Rows are one point carried round by a steady rotation, each followed by how many steps it has turned.
The counts run from 0 to 709.
[-13  -9  27  27  12 -19 -18  -6  22   4  -1  -4   7 -29   0   1 -25  16
 -14 -11 -12   2  -2  24   6 -14  -1  -3   6  -8  26  24   7  -4   3   2
 -13  32  -6  33   4 -19  28 -41   6  14   7   1 -19  -3   7   3 -19 -18
  17   4  15   5 -18 -18 -19   8 -15  14  26 -30  43  -4  14  28 -27 -22
  21  12 -35  12  -5  14  21  14   0 -21  27 -10  17   9  23  -2] -> 708
[-22   2  13  13   9  -8 -32  15   2   0 -15  -3  17 -42  11   2  -3  -3
   0   5  24  14   0  31   8 -36  11   4   2 -12  30  11  17  18   9  -2
  -3  34 -23  16  22 -11  18  -9   3  17   4   6 -13   3  18 -39 -33   4
  19  -2 -10  21 -20  -6 -21  25  14  -7   9 -37  10 -10 -19   6  -8 -19
  13  14 -32  19  -6   6  25  23  -2 -34   7 -10  20 -20  29  18] -> 373
[-26  10  11 -13  -3  -8 -16   0   2  -6 -15  14   7  -5  -1   0  29  -1
 -14  17  27   3   4  -1 -33   6  -7   8 -11  17  44  27  34  -5   9  -4
 -12  23  -6  -2  -5  -7 -15 -28 -24  -4 -33   0 -19  29  17 -11 -24 -14
  19  -8  -4   7 -25  37  -7  45  -2  15  -4 -44  17 -15  -1   2   1 -33
  10 -12  -9 -16   0   9  -7  -5   7 -11 -29   2  29   6  23   8] -> 529
[-23 -15  -7  18 -12  -2 -19  21  21 -20  -1  15 -29 -46  -6 -16 -15  -2
  -4  -3  21  -8  30   6  10  -1   3  -8  14   2  14  18  20  12  -2   7
  17 -10 -12  16   0 -18   6 -27  19  42  22  -5  -5  -2   9 -20 -61  -4
  26 -20   2  -1 -15 -18  20   1  -6  11   7 -20  21  -9  -9 -24 -18 -29
  33 -18 -18   6  -3   7   1  17  22 -20  16  -5  29  -7  14 -12] -> 13
[-20  21  12   6  20   9 -13 -15  16   1  -5   3  -9 -34   0   5   5 -28
   6  16  17  -9  12   6   2   4  -1  -2  27  13  18  26  29  -2  24  -1
  46   1  11   2 -14  14 -29 -27   7  35  -2  17 -18  13   9 -14 -16 -16
  18 -24 -26  11 -17   4  15  20  19 -26  18 -13  12 -18  -5 -22   0 -16
  23  -4 -32  10  -3  13  19  22 -23 -19 -10 -19  21   7  35 -12] -> 337
[-16  16  13  32  12  -6   6 -11  26   2 -19 -21 -18 -21  17  12 -18 -12
  15 -18  -1  13 -15  45  15   2  11  13  -4  -6  32  42   6  32   3   0
  -2  31   0  11   1 -18   2 -29   1  11 -11   0 -10   8   4  -8 -29 -31
  11 -31  10  10 -13  11  -3  27  -7   7   1 -31  25 -11   5  12 -15   4
  44   0 -51  11 -19   4   1   6 -13 -20   2   5   0   2  10  -6] -> 85
[-35   8   6 -24  23  -3 -23 -12  10   0  -5   8  11  -8  10 -12 -14   6
 -34  13  19  10 -13  16  18 -28  11  29  13  15   6   7  27 -18  17  -3
 -22   2  -9   4 -32   4  18 -50  13  -2   9  -1 -12   8  -5 -24 -10   5
  17  18 -14   8 -10   1  -8  47 -12 -11  12 -26  -4   1  -3   0   2 -26
  15 -26   0  13  20  22  10  29  28  -1  -7 -37  27  -1  13 -20] -> 563
[ -7  10  10  -9  -6 -13 -11  14  14  -3   1  29  -4  19 -20  -6   9   1
 -27 -15 -23  -4 -25  26  -6  16  23  -5  17  20   2  30  13   3  14  15
  -9  13  20   1   1 -12  11 -41  -3 -12   5   7  -1  -5   3  -2  -6  -9
  -1  22 -16   8  -7   9 -23  24 -18  -3  31 -16  24 -37  16   4  -3 -26
   9 -43 -20  21 -20  36  14  11  21 -47  -6  -3  33   8  21  -2] -> 153
[-33   6  -9  23  14   1   0 -17   8  -2  -6  -4 -18 -37  11   2 -26  -6
  25   0  33  10 -15  33  26 -37   9   8   0  -1  28   4  12  24  10  -4
  -3  19  10  10 -18  -3  22 -45   9  19  -2   5  -5  14   5 -27 -33 -20
  10 -19  20  20 -16   6  19  26 -11 -18  -4 -17   5   8 -15  13  -9   0
  25   7 -46  15 -11  -3  27  24  -9 -17   7  -2 -13 -21  -5  -8] -> 368
[-12  10 -10   1 -18  -9 -19   3  13   0 -14   3   0 -18  -8 -13  10  10
   6 -21  24 -12  25  -9  -2  -2   9 -29 -32 -12  40  22  -1  14  14  14
  10   9  12  14   5 -11  18 -38  -1   0  -7  -5   4  15  34  -6 -39 -29
  16  -9  16   0 -13   8 -17  22 -18  13   0 -33  27 -17  -5   4 -14 -30
  14 -22 -29   4 -10  14   0  29  16 -49   3  14  28 -16  20   4] -> 401
[ -8  27   0  24  13  -9  -2  13  14 -10 -11  -2 -11 -32   3   2   2 -20
  -7  11  13   0 -37  21   1  -1   0  16  17   8  28  53  22  13  -9 -14
  24  17  12 -12   6 -10  -4 -38  -7   5  -5   9  17  29   0  -9 -13  -7
  19  -3 -19  14  -6  -8  15  35  10 -22  21 -26   1  -8  11 -30   3 -16
  21  -1 -16  15 -18  43  21  21  19 -19 -33 -22  23   0  -6 -10] -> 622
[-41  -7   7  -5  10  -2 -26  12   0  -7 -21  22 -10  -9  17  -6   9 -14
 -17   1  21  19 -17  40  -2 -16  11  18   6   6  14  13  33  23  10   1
 -27  27 -18   7 -23   3  30  -5  15  -1  -4  -2 -15   5  -9 -39 -22 -16
  28 -10  -5  41 -14  26  10  33  -2   9  -1 -38   5   0 -28 -11   7 -25
   9  -1  -4  10   1   5   6  -6   7  11 -27  -8  31 -19  11  -9] -> 523
[-29  -7  14   1  17   4  -9  14  18  -3 -14  24 -12  -4  -9   2  39 -10
 -32  -2 -10   0   4  23 -19  11  16 -10  28  21  -6  28  22   3   8  20
   7  22  -1   8 -10 -11 -17  -9  -1   6  -2   1 -17   5  14  -9 -16 -10
  15 -11 -17  33 -27  29  -3  24  15  -1  28 -25  32 -23   2 -15  -3  -8
   0 -20 -12  11 -33  13   2  -9 -15 -25 -46  -6  25   0  41  -7] -> 486
[ -6  18  -6 -13  -7 -13 -16 -29  21  -8  -1   1   6 -18   2  -6 -15  -9
  26   0  41 -15  19   2  11 -10  14  -4  -8 -14  18  11  -5  -3  34  -3
   6  -1  34  -1 -13  -3  22 -41  18  21 -10   7   4   3   7 -18 -33 -31
  18 -20   9  10 -13   3  -3  29 -12  23  -3 -27  15  -9  -3   9  -6 -28
  39 -22 -16  32  13  12  -5  30  16 -25  22  14  20 -15  10   3] -> 700
[-15  16 -12  37  -7  -4  10  12   8   0  -7   6 -25 -32   2 -11 -12  -3
   6 -10  -2   9 -20  39   7  11  -6  -3  -8  10  35  26  22  33  -8   2
   7   0   4  -9  14 -17   8 -27 -12  16   9  12  20  20   3 -24 -55   4
   5  -9   7   6 -12  -1  15  12  -2 -12  -1 -13  17 -23  -7 -10 -19 -11
  49  -5 -51  13 -15  23  18   9   4 -27  18  16  15   4   1   0] -> 346
[-28 -20 -19   3  -2  -8  -9   6  18 -14   0  31 -10 -13 -16   2  -2  -4
 -16   2  28  -4  21  26  -7 -16  21  -7  32  -5 -11  -1  12 -15  14  30
  -2  20  28  12 -15 -12  27 -23  29  18   5  -5  -1   6 -12   4 -34 -42
  21  -8  21  24  -9   2  26  19 -20  20  12  -8  23 -10  -5  -6 -15 -19
  10 -31  -1  32 -22  17   1  11  16 -22 -21  11  20 -44   7 -11] -> 162
[-30  -1  31  14  25  -4 -19 -20  39  12 -10  -4  -1  -7   7  -2  -7   2
 -28 -25 -21   2   0  25  13  -4  11   3   2 -12  12  20  -2  -1   8  14
 -12  34   1  35 -20 -15  16 -47  14  -5   6  -7 -23   9   7  11  -2 -35
  17  -6   7  12 -15  -2 -10  20 -21  15  25 -33  35  -9  12  18 -16 -10
   4  -9 -34   3 -19  12   2  14  -1  -7  -5 -23  17  -5  32 -31] -> 127
[-14   2   5   8  17  14 -30   3  13  -8   6  29   1  14 -27   8   1 -13
  10   3  19 -27 -13  27 -13 -17  10  12  14 -11  23  12  23  24  27  -5
 -13  20  20  14   9  16   7 -31   1  23 -16   8 -28 -10   5 -35  -6 -24
  10   1   0  32 -17  24  -1  32 -13 -13   1 -14  20  -7  -4  -2   2 -29
   0  13 -33  22  -8   9  26  24   4 -29  10  -1  19 -19  37   1] -> 393
[-19   1  -8  12  -7 -17  -9   8  24 -17  -1  31 -12  -1   4   7 -10  -2
 -26   3  19 -10  12  15 -13   0  11  32  24   5   8  28  17  22  -3   6
  13   3   2   1   7  -1 -13 -29  -6  19  -4  -3  16   1 -14 -27 -45  -7
   9  -6  -5   0  -3   3  13  43 -10  26  -5 -25   1 -14   7 -30  -8 -35
  45  -8  -3  15 -16  30   2  15  56 -14 -20 -12  18  -8 -18   0] -> 289
[-25  -9  -9   8   2   8 -15 -11  18  -5 -22   5 -20  -2   1  -7 -25 -19
   7 -32  14  -2  -4  32  26  -4  26 -10  -8   5  23  13   5  19   3  16
   2   0   9   7 -26  -2  17 -46  15  15  11 -19 -25 -15  10 -11 -28 -34
  19  -6  25  23  -7  22  -3  25 -25  -9  -1  -7  28   2  -2   5   4  -5
  17 -19 -41  22   2   0  16  19  -9 -43   5 -15   3 -19  22 -30] -> 107
[ -1  27  -9  22  23  10  -1  12  21 -13   6   8 -11 -15 -27   4  20 -14
   9   6  14 -26 -11  19 -11  10   7 -15  16  -7  19  48  14   8  27  -9
  25   4  28  -8  13 -11 -11 -26   3  26 -32  21   0  13  19  -7  -8 -16
  13 -24 -15  24 -22  10   0  23   7 -15  17 -20  28 -17   2 -18 -19  -9
  24   0 -24  32 -20  25  -1  26  -6 -34 -11  14  31  -1  30  -2] -> 59
[-24  24   3  16  15 -19 -11 -37  12   2  -9   1  15 -12   9   6  11  -1
   5  -8  14  -1  10   7   5 -12  13 -10  -9  11  30  14   0   7  19  10
  32  -6  12   2 -19   8 -18 -38 -21   2 -25  15  -6  16  18 -14  -8  -9
   7 -27   5  17 -10  28 -30  41  -1  20   5 -30  24 -22   9  14 -19 -23
  35  16 -32  13  -9  24  13  23 -10 -40 -18  12   1   0   4   3] -> 381
[-26   8   0  15  18  11 -17   9  25  -1 -12  13  -9 -21   9  -9   8 -23
 -15 -11  -2  -6  11  33  15  -4  20  -8  25   1  -6   8  10  21  10  14
  35 -10  -3  -4  -2  -2 -10  -6  15  29  22  10   0  -2  10 -35 -34   8
  15 -15 -18  31 -13   2   2  21  15  -9  15 -15  21 -26 -15 -25 -13  -7
  32  -7 -32  35 -19  21   8  25  -5 -34  -7 -12  25 -14  40 -12] -> 54
[-25   8  -3 -12  10  11 -25  19  32   1  -8  13 -16   4  -1  -9  -5  14
 -26   6  20 -17 -14  16  19  -7  -8  22  -1  -7  12  23  41  11  28 -18
 -18  22   0   6   0  -1  31 -41  17  17  -9   7   1  16  18 -17 -13 -18
  15  14 -27   5  -1  -2  12  39  -5   0   0 -34 -15  -6 -19  -8   7 -30
  13 -25  -3   4   7  19   9  21  32   7   2 -13  41  -8  21  -8] -> 264
[-13  22 -11   0  -2 -21   2   3 -15 -22  17  17  -5 -38  -7 -19 -12   8
   1  20  26   7 -27  17   2 -17   5   2  13  31  23  20  29 -20  13 -10
 -10 -12   5  -9 -10 -14  34 -46  -1   9  -1  24  12  19 -12 -20 -30  16
  12  -2 -11   2 -16  -7  -3  12  -9 -17  15 -11   4  -4   1  -1 -16 -28
  38 -14  -7  19  14  28  15  30  27 -10  15   2  36  12 -11  -2] -> 604
[ -7 -24   7  17  -6  -6 -15  20  22 -11  -5  16  -9 -16 -24   9  -4  -6
  -7  -8  -5  -8  16  27 -15  16  11 -13  30  -2   9  32  20 -10   6  23
   9  26  12  18  12 -17   5 -12  20  30  -1  -2 -18 -14  -1  19 -31 -40
  22  -9  11  12 -13  -5   2   9  -5  23  22  -8  47 -21   8   0 -16 -21
  19 -22 -23  27 -14   9   8  -4  -4 -39   4   7  29  -5  34  -2] -> 445
[-14  16  -4   0   2   1 -10  -7  22  -6  13  26 -24   6 -24  -4 -12  -4
   2  16  16 -22  -7   2  -5   3   1  29  24  14  19  16  34  16  23 -14
  10  -6  24  -3  -2  13 -21 -63  -6  19   0   9  -5   8   5 -20 -20 -10
  -7   3 -11 -13  -6   5  22  42 -19 -19   3  -5   1 -24   3 -11   0 -41
  29 -32 -30   3 -12  18  18  27  30 -21   6  -6  13   6   2 -11] -> 5
[-11   0  -6   9 -12 -25 -23 -16  27 -13 -11  -5  -5 -32   8  -7 -26  -1
  20 -13  36  -4  21   3  21 -11  13 -10 -14 -10  20  15  -8   6  12   4
  13   2  22   4 -15 -18  25 -41  16  20  -3  -2   4  11  11  -3 -38 -30
  26 -22  22  11 -10  -4   1  27 -17  32   2 -30  17  -7   1  10 -11 -25
  33 -21 -19  24   1  12   1  23  19 -32  10  16  11 -19  -5   0] -> 702
[-15  18   1   3   8   5 -20  -7  27   3   8  21 -23   8 -17  -2  -8  -6
  -9  14   6 -16 -11   1   3   7  -4  27  18  11  19  22  33  12  22 -17
  10  -6  21   1  -4  15 -18 -64  -9  18   4   9  -2  13   9 -14 -17  -9
  -3   9 -20 -12   0   0  21  39 -16 -22   3 -11  -2 -27   3 -16   2 -39
  26 -31 -38   0 -10  26  18  28  27 -17   3 -11  18  12  12 -17] -> 4
[-28  24  -3 -14   0  -3   5 -27  -8   4 -18  11   4  -8   6  -1  13   4
 -18   7  23   9   9  -1 -24   6  -2  -3 -22  29  48  19  31 -18  15  16
  -5  -3   2   0 -28   8  -9 -39 -10 -12 -21   4 -10  20  -1  -6 -28 -28
  11 -15  21   2 -12  44 -14  41 -18  15  -9 -21  28  -6  -1   3 -12 -28
  32 -12 -21  -7  19   7  -7   4  -3 -10 -15   0  24  20  17 -10] -> 532
[-28  15   0  30   6 -12   2 -15  -3   6   9  16 -12 -26  -7   5  -4  14
   3   9  -1  17   1  23  -6 -13   3   3  16  25  26  -4  27   6  11  19
  19   0  10  11  -1   4 -22 -42 -23  12  12  20  -3  18   3 -18 -34   7
 -12 -12   6 -10 -12   8   6  19  -9 -22   6  -4  17 -36   3   8 -28 -17
  42  -5 -60   1 -26  13  33  20  -9 -39   3   6  -6   0   2  -1] -> 47
[-13  11   8  17  25 -13 -10 -10  13 -19  25  15  -4 -34 -19 -22  -3   1
  -4  11  -2 -13 -18   0   6  -4  -2  -6  22  25  18  27  13 -19  14 -22
   2 -24   6   4 -20 -16   1 -57  -2  19  -1  19  -9  11   7 -11 -10  22
  13  -7  -9  11 -30  -8 -11   7  -9 -10  31 -21  30  -4  19   9 -28 -24
  25   1 -21  18   1  32   4  26  11 -13  17  -1  31  28  18 -13] -> 20
[-49 -12  12   3  15  -2 -17  22  17   1 -11  15  -9 -14   9  -5  26  22
 -37   0   6   9  -9  33   6 -17  -7   1   6  13   5   8  39  13  12   3
 -25  36 -26  17 -10 -22  22 -18  -8   7  -9  13  -8  27  21 -23 -22   7
  19  -6 -23  29 -24  13   3  23   9   9  18 -47   4 -11 -19  11 -11  -8
   1  -4  -7  -9 -23   4   9  -8  -1  13 -18   7  29  -9  27  -4] -> 223
[ -5  32 -10  11  22   9  18  -6  26  -6  -4 -15 -13 -26  -7   2  10  -2
   5   0  18 -18 -14   9  -1  -3   7  -2  -6  -6  20  53   1  14  18 -12
   8  27  20   2   3 -24  -5 -54  -7  10 -24   6   9  23  35  -5 -21 -15
   2 -14   0   7 -26   8  -4  39  -3 -26  11 -29  14   0  13  -4 -12  10
  20  -6 -31  11 -32  16 -11  34   9 -31 -14  -8   6   1  13  -9] -> 362
[-21  11 -11 -10 -10  -6  -9  11  10  -3 -20  18   9  -1   9  -7  21  21
 -36  -3  15  -9  13  11 -14  11  -8  -7 -19  16  29  27  28   1  11  12
   3  -3 -13 -10   8 -10   4 -20 -15   3 -22   8  14  11  20 -16 -44   3
  15   1  -8  11  -5  22 -24  38   1  34  -6 -36  20 -16  -5 -11 -13 -33
  43 -14  -1   6  13  25  -8   4  24 -22  -6  10  44   9  29   5] -> 249
[-43 -14   0   6  24   1 -16   1   5  -8 -16  18  -8  -2  13   7  -5  -8
 -15   7  20  19 -21  56   1 -28  10  31  17   8   9   9  34   9   3   5
 -32  28 -13   1 -26  -1  19 -15  14   6 -11  -6 -18   3 -17 -31 -20 -13
  23  -4  10  42 -16  24  11  44  -4  10  -3 -27   9   8 -13   5   0  -9
  20   8  -6  20   4   5  11  -6   1  11 -21 -10  10 -20   6 -14] -> 521
[-23  10  -6 -14  -5 -16  -8 -18   1 -16   3  11   5 -26   0   1  -7  20
  -5  26  48  -4  25  -4 -17 -22  -5  16  -2   6  27  15  26 -23  23   0
 -15  10  -2  12 -13  -2  12 -42   7  20 -27   9  -2  14   0 -14 -39 -21
  16 -21  10  -5 -16   8   0  39 -18  29 -10 -30   8   7  -5   2 -14 -36
  42  -5   4   4  17   6  -8  19  33   6   6   4  25  -1  -6   4] -> 270
[ -5  17  23   1 -11 -24  -6   9   5   0 -14   1 -21 -32  -5  -4   3 -18
  18   9  -2  32 -33  26  -5  16  12   0  10  21  21  46  27   2  15 -12
 -11  32  16   0 -12 -21  19 -32  10 -11   4  12 -10  23  -3   7 -15 -29
  20 -13 -16   7 -18  -4   4  15   8  -9  27 -32  15 -28  -1   9   4 -26
  15 -37 -25   7 -10  18  17 -14  -6 -18 -13  12  32  19   4   7] -> 472
[-22 -16 -13  16 -12  -2 -16   9  18 -18   1  16 -22 -42   0 -18 -20  -7
  -6  -2  26  -5  30   7   4  -5   4   0  16   4  11  11  18   7  -3   6
  18 -14  -8   6  -2 -12   3 -26  19  38  23  -8  -1   1   1 -19 -65  -5
  23 -15   7   1 -14 -16  27  13 -10  11  -2 -15  20 -10 -12 -22 -18 -27
  41 -20 -18  15   2   7  -3  18  27 -18  18  -4  26 -12  14 -10] -> 12
[-21  21 -28  30   6   1  18  -3  -2 -10   0  12 -27 -35 -11 -19   0  -2
  20 -12  18   2 -25  28   4 -14  13 -19 -12   0  33  20   7  22   4   1
  -4  -5  17   3 -17 -12  32 -42   7  -1   3   8  13  20   3 -23 -36 -15
   9 -25  26  23 -19  11  14  14 -23 -19   0 -14  24   3  -9  -6 -24  -4
  23   5 -39  16 -18  18   5  28   4 -21   2  19  12 -17  -8 -14] -> 65
[-39  -7  -6   6  -7 -20 -14 -17   9  -9 -12   0  -5 -43  23 -11 -16  16
 -17   1  33  10  30  -5  11 -17  -5   2  -8  17  30   9  19 -15  -5  11
   4  -5 -19  16 -30  -8  16 -45   8  13   1  -8  -1  17   2  -5 -46 -12
  28 -23  15  -3  -9  -2   2  25 -20  38  -3 -34  16   7  -1   3 -18 -32
  40  -6   0  -6  13  11   1  14  25   0  -3 -10  20   0  -7 -16] -> 273
[-16  12  -5 -27   3   9   9   7  21  -5 -21  -2 -16 -14   3  -8  20 -13
 -13   4  14   0  -9  23   2  28   5  -8   1  28   5  46  23 -11  22  -1
  -6  14   8 -25 -16 -32  -3 -25   8  13 -16   4   3  17  27  -4 -34 -12
  20  -5 -20  17 -24  20  -1  30  16 -10  15 -27  14 -12  -4 -14   7   4
  28 -48 -10  17   2   5 -19  -9  -4 -19 -12  -1  35  18  40  -9] -> 209
[-37  10  -9  15   8  -6  -3  -2   1   0  -1  17   1 -42  10  -1   1   7
 -30  10  18  16  17  14  -7 -36  16   8  22   8   8   1  13  12  -7  28
  21  15 -10  22   1   1 -11 -31   0   5  22   5  15  23  -3 -30 -46   5
  -2  -7   2   3 -13  -4   8  33   1 -16   9 -16   5 -15  -6 -18 -23 -15
  26   6 -27   4 -37  21  27  35  21 -25 -25 -29   1 -22  -9  -4] -> 330
[-13   0  12  21  27 -10 -13   0  16 -17  25   8   0 -35 -20 -19   0   6
  -9  14  -1 -13  -6  -1   7  -5 -10  -9  23  20  21  26  20 -23  10 -20
   6 -15   4   5  -9 -19  -1 -51  -6  25   0  15 -16  14  17  -1 -10  19
  19  -3 -11  10 -31 -16  -8   7  -9  -6  33 -22  35  -6  17   7 -29 -25
  22   1 -16  16  -1  27   6  20   7 -19  15  -2  34  25  24 -13] -> 19
[-17   2  37   5   0 -10 -30  -2   7   6 -11  15  -2 -23  -3 -15  -3 -18
 -18 -15 -17  12 -10  10  -8   0  16  -6  -2   2  28  26   2  10  -6   7
  -6  23  -3  37 -16   1  22 -40  17 -18  33 -10 -29   1  -3  -9 -12 -26
  25   1   5  11 -15  -2  -9   7 -16  -3  25 -31  38 -11   4   1  -4 -40
 -10  -8 -33  -1  -9  23  23  11   9 -25  -4 -33  33   4  24 -15] -> 429
[-34 -15   8 -10  16  -3  -4 -23  21  -6   5  16 -16 -27  -7   3   8  -9
  -3   8  20  12  24  15  -1 -20  24  -2  37  12 -19  -4  10 -18  25  23
  -1  26  22  23 -37 -12  -2 -38  21  13  10  -2 -22  16   3   5 -26 -32
  11 -23   8  16 -27   6  23  24 -11   2  25 -18  21 -14   1  11 -12  -4
   4 -35 -19  14 -36  -7  -4   8  -7 -11 -22  -1   2 -23  12 -17] -> 463
